In the data rows, zero lies at 4.5, halfway between 4 and 5.
Here is a table of points, one per row:
[4 0 3 5 4 5 7 3 4 4 7 1]
[5 5 3 5 6 3 5 4 5 5 6 2]
[3 6 5 3 2 6 4 5 5 6 8 7]
[4 7 3 5 2 5 0 2 4 4 1 8]
[3 5 3 4 2 4 4 7 5 8 8 6]
[7 4 4 2 4 4 6 4 4 3 4 4]
[3 6 5 3 2 6 4 5 5 7 8 7]
[4 2 1 6 2 5 3 7 4 8 7 3]
[5 7 7 6 6 4 5 4 5 3 3 8]
[3 5 5 4 6 5 6 4 4 4 5 2]
[3 4 1 4 5 5 5 7 4 6 5 3]
[3 6 4 6 1 6 2 5 4 6 5 7]
[7 5 5 3 5 3 6 3 4 3 5 4]
[6 6 6 5 6 4 5 4 4 3 4 7]
[6 7 5 5 6 4 6 3 5 4 5 3]
[4 2 7 6 4 5 6 2 4 3 6 1]
[6 7 5 4 7 3 7 4 4 3 4 4]
[6 5 8 5 6 4 5 2 4 3 4 1]
[4 4 4 3 5 4 6 4 5 3 4 5]
[3 2 5 5 6 5 4 6 4 5 4 2]
[4 5 4 5 7 4 5 6 4 5 2 1]
[5 4 2 6 4 4 0 4 5 5 2 6]
[6 7 7 4 6 4 5 4 4 3 3 4]
[5 4 7 6 5 3 6 4 5 3 4 5]
[5 5 2 5 3 4 0 3 5 5 2 6]
These points spread out most along one direction. Where along it does each point below lie, from 0 to 99? The average is 50, and the first point in the table lies past the average.
[4 2 6 5 5 6 1 8 5 7 2 7] 32
[4 1 6 4 4 5 2 7 5 8 2 5] 36
[6 6 4 4 6 3 5 3 5 3 4 4] 61
[2 5 3 6 3 3 2 6 4 6 5 6] 29
[4 2 5 5 4 5 3 8 4 6 1 5] 40
[6 5 4 3 5 4 7 4 4 3 3 5] 60
[3 1 4 5 4 5 7 2 4 4 8 2] 58
[6 5 5 3 5 5 6 5 4 3 3 6] 56
[4 2 2 6 4 6 4 6 5 6 7 5] 35
[6 6 9 4 6 4 6 2 5 2 4 4] 74
